One turn moves each row of this set onto another row. After a few examples, where does it send each row asked below?
moku: [-30 -20  -4 -19 -29  27  14  -4  35  13  37 -17 -35  12   1 -29  46  11
  24 -48 -12]
Dovo: [-14 -11  12  21   4  24 -23 -54 -40 -27  -5  -8 -28 -30 -31   6  36 -11
  25  -9  29]
foto: [-22  15 -30 -16  34  -5   5   6  22  13  23 -39  32 -13  39  10 -10  28
 -23   3 -24]
luzin: [ 34 -20  30   3 -59  10 -15  27   9 -17   0 -23  -3   9 -16  -7   6 -20
  24  -8  38]
nak: [-11  13 -19 -16  14 -12  17  -5  15  48  32 -18  31   2  25  -1 -18  36
 -52   0  -6]
Vesu: [ 28  -4  19   7 -44  11 -27  29   9 -28   1  16   0  43 -16 -23   2 -21
  22  14  26]
bapin: [ -4  17 -11   5  11  57 -12 -20  -7 -41  -3  21 -30  37  38  -5   1  -1
 -10 -29   5]
lifu: [ 11 -31  38  16 -44  -2   1 -10  17 -22   4 -14  -6  -9 -26   2  44 -48
  33  -5  27]
Sasid: [ 23   1  26   3 -67  26 -19  -4  -9   7  -3   4 -24  -1 -28 -32  10  10
  17 -14  37]
kos: [-21  13 -26   1  38  28   3 -11  24 -14  26 -16  25  22  57  29 -13  15
 -20 -11 -12]
kuza: [-24  13 -10   8  57  12  -5  -7 -32  10  14   1  11 -23  19  22 -33  34
 -35  -5   5]
menog: [ 17  -2   4   9 -35  23 -19  37  15 -22   2  22   2  60  -8 -16   5 -29
  10  22  17]
bok: [-39  19 -14 -13  45 -11   6  12  31  20  27 -10  39 -14  45  24  44   9
 -20   2 -10]
fito: [-21 -20   9 -13 -25  -3  -1  57  19  43  36  34  -3  14 -23 -35  34   4
  16 -16  12]
geda: [-54  17 -26   1  37 -14   1   0  35   4  12  11  32  40  26  19  38  -2
 -14  16 -22]
Kegap: [-58  19  -9   7  54 -30  -6   2 -18  28   2  27  19  -5 -10  12  19  16
 -28  21  -5]
bopoz: [-10 -15  32   2 -54   9   1 -24   3  15  13  19 -25 -11 -42 -29  56 -15
  30  -9  24]
vaf: [ 17 -12  30  -7 -60  16 -15   8 -18  16  11   7 -18  -7 -39 -33   5  14
  16 -14  42]
simer: [  2 -35  33   1 -47   7  11 -12  26 -21  21 -22 -11  -4 -21  -1  48 -42
  37 -15  20]
sofot: [-26  17  -2  -6  30  -9  26 -21   8  58  35  12  19 -19  27   7  21  25
 -53  -6   6]
vuz: [-41  21   0  -2  41 -21  17 -10   3  36  27  22  36 -11  19  15  32  14
 -56  -2   1]
Tikel: [  1  -9  33  16 -52  14  -3 -40  -2   3   2  12 -28 -21 -40 -21  47 -17
  25 -11  26]
Beded: [-15 -53   9  -4  -9   9  14 -35  -1  -7  47 -46  -4 -17 -20   2   3   1
  13 -62  13]
sakip: [-27 -12 -12  17  34 -32 -33   2 -26 -25 -22  26  28   3 -34   3  15 -29
  24  28   9]
sasaz: [-35   4  -4 -10  42 -24  20   0  23  41  29 -18  24 -32  35  24  45   5
 -25   0  -2]
Gavor: [-24  19 -13  -8  32 -14  17 -14  -4  29  25  -6  28 -10  13   0 -23  34
 -61  -1 -15]
talu: [-15  16 -23   0  43 -17  13 -15 -16  27  20  -3  26   8   9  -1 -28  35
 -53 -21   8]
Gisi: [ 18  15  21   5 -41  49 -21 -17  -7 -20   1  22 -46  16  -5 -32  20   7
  17 -13  24]
muso: [ -5 -55  23   3  -6 -21   0  27 -19  22  45   4  29 -17 -44  -4  -9  -5
   6 -31  38]
ninik: [-20  -1  -1  14  44  19 -28 -39 -54 -34 -16   9 -14 -25  -1  13   9   1
   8 -22  25]
Rikar: [-10   8 -21   8   2   8 -16  21  22 -31  -9  37  12  63   8 -17   6 -30
   7  21 -11]
defis: [-16   9 -37  -7  46 -11  15   9  22   1  18 -46  16   6  35   7 -17  17
 -19 -11 -18]
lorus: [  8  18   6   7 -27  68 -19 -18 -12 -19   1  16 -48  23  11 -18  21   7
   5 -20  23]
Logi: [ -5  -9  29  18 -14  15 -17 -51 -25 -33  -3   0 -34 -24 -31  -8  42 -17
  30 -12  28]
kof: [-35  14 -29   0  58 -15  16  12  36  19  23  -1  21  -6  41  13  44  -3
   2  -1 -13]
fus: [-36  20 -15   8  53 -24  12 -11  -1  44  26  40  32  -5  13   5  33  15
 -33 -10  13]
Bodu: [ 29 -34  31  -5 -54  15  -6  21   3 -19  17 -34  -4   1 -18  -4  -3 -15
  22 -19  39]
lop: [ -5 -31  11  23  -3 -22 -24   3 -14 -29  -6   1  21   6 -50   9  19 -47
  30  31  23]
betiv: [-20   1 -21 -20  28 -27  12  14  29  31  23 -48  37  -9  32  16   7  17
 -23   9 -11]
veko: [  8 -28  28  19 -17 -21 -22  -4  -7 -42  -2  -8  10   4 -41   2  25 -43
  37  15  31]

Dovo goes to lop
Tikel goes to lifu
Where do these go?
muso goes to fito
sasaz goes to betiv
talu goes to fus
Logi goes to veko
kuza goes to Kegap
Bodu goes to vaf
bapin goes to ninik
Gavor goes to vuz

One turn moves each row of this set onto another row. After a few examples, where does it send each row asked below?
Midif: [-14 -40 -13 -27 -38  51   4 -53   1   1  35  42 -27  13 -43 -97   7 -11
  19  35 -16  -9   3  -4 -52  22   5]
Nagu: [ 84 -19 -41 -50 -50   5   4 -28 -21 -46 -19 -85 -27  44 -25 -69  28 -22
  40 -15 -65 -72   2  25 -54 -10  10]
gab: [  19  -44   -3  -40    1    7   30  -51  -22   -6    5  -20  -46  -18
  -84 -126  -11    9   81   33    8  -45  -12  -11  -92   38   25]
sumas: [ -2  -5  -6 -24  -6  12  19 -93 -31 -14   4 -22 -35   9 -87 -88   7  12
  77  26  -2 -56 -24  57 -53   6  54]
zifa: [-25 -39  24 -36 -53  -5  24 -54   1  24  30  28 -12  38 -70 -58  -1 -28
  46  20 -38 -51  13  16 -48  23  18]
tinar: [ -9 -70  -5 -38 -17  34  46 -47  17  23  29  34 -13   5 -54 -69  -6 -30
  21  21  16 -29  11  19 -58   7  22]
Bot: [ 82 -51 -53 -76 -29   7  12  27   4 -21  -6 -61 -23  31 -14 -82  18 -27
   9 -12 -25 -48  26   1 -52 -10   7]
Tar: [-17   0  18 -27 -40 -17   7 -66 -18   7  11  -2 -24  41 -93 -70   4   4
  74  27 -41 -58 -12  38 -41  23  38]
Dako: [ 64 -48 -27 -78 -44  14  26 -13  -1 -32 -19 -59 -18  40   5 -73  24 -42
  20 -38 -41 -68  23  42 -57  -6  -8]
gof: [ 86 -43 -57 -48 -22  22  -1   4 -25 -25 -20 -95  -6  25 -22 -74  18  -1
  44  -5 -28 -44  -8  32 -48 -24  12]
milap: [ 73 -52 -32 -75 -39  28  19 -12 -19 -16   3 -73   1  32   4 -61  25 -34
  29 -30 -38 -69  29  38 -58 -11  -5]
sudi: [ 76 -40 -32 -73 -53  10  20 -14  -6 -30  -2 -62 -20  44  -5 -65  27 -45
  17 -26 -55 -73  31  17 -58  -4  -2]
guref: [ 81 -58 -50 -72 -21  26  12  22 -10  -8  -5 -73  -1  24  -7 -72  18 -17
  24 -16 -14 -46  18  27 -51 -18   2]
dip: [ -17  -24   -7  -36  -11  -24   -5  -31  -22   10   14  -10  -35   20
 -100  -96  -10   20   71   42   -7  -33  -12    6  -41   13   50]
Feme: [ 71 -65 -49 -71 -26  14  18  23   8 -26 -26 -61 -20  29  -4 -85  14 -27
  13 -22 -18 -39  10  21 -51 -14  -2]
sis: [ 89 -30 -62 -51 -26   2  -3  12 -12 -37 -24 -85 -29  32 -34 -84  20  -5
  33  -1 -36 -47  -4  10 -47 -16  19]
bup: [ -8 -18  19 -34 -36  28  46 -95   0   8  20  18 -15  24 -60 -57  14 -27
  47   5 -17 -68   3  65 -58  17  27]
tupav: [ 75 -49 -58 -50 -22   7   2   2 -16 -47 -40 -88 -29  26 -21 -91  13  -8
  39 -11 -30 -39 -15  24 -50 -22  12]
Feg: [ 27 -19  29 -24 -43  27  58 -54  27  19  -4  25 -15  14 -69 -76   9 -17
  53  15 -20 -59 -13  33 -79  51  -4]
lil: [ 79 -36 -39 -52 -39  25   6 -31 -35 -32 -12 -94  -5  34 -11 -62  25 -18
  49 -19 -51 -68   3  43 -55 -17   4]
tifes: [ -10   22   -6  -45  -21   29  -12  -73  -27  -16   23    8  -46   18
  -65 -118   21   23   55   27  -14  -42   -4   39  -45   31   31]
moni: [  -3  -56  -31  -29   14   19   19  -44  -14    2   14   -7  -34  -10
  -81 -101  -13    9   52   41   31  -17  -16   11  -55   -4   50]
Lomal: [ 68 -33 -36 -57 -40   7  11 -34 -25 -53 -32 -88 -27  38 -11 -79  25 -23
  46 -27 -53 -69  -3  45 -57 -13   5]
galut: [-24 -64   0 -47 -24 -11  13 -19  -3  26  33  19 -23  19 -76 -84 -16 -11
  43  35  -6 -25  14 -15 -48  15  31]
dar: [ -15  -28  -25  -40  -11   34  -15  -57  -29  -16   34   11  -47    1
  -58 -126    4   15   44   42    0  -14    0   -7  -54   20   27]
mavel: [ -8  11   6 -31 -48  46   7 -70   4  -1  25  41 -25  31 -49 -88  24  -1
  30  21 -28 -37  -2  43 -43  34   8]
getor: [  25    8   22  -44  -16    6   39  -64   -8    1   -6  -11  -38    4
  -87 -107   10   11   83   15   -7  -73  -12   43  -81   52   22]
Pel: [ 21 -72   4 -20 -26  29  48 -41  14  13   6  16 -24 -10 -67 -94 -12 -20
  51  33  -5 -31 -11 -22 -89  37  -1]

tinar goes to bup
Pel goes to Feg
galut goes to zifa
Where do these go?
Midif goes to mavel
Lomal goes to tupav
sudi goes to Nagu
gof goes to guref

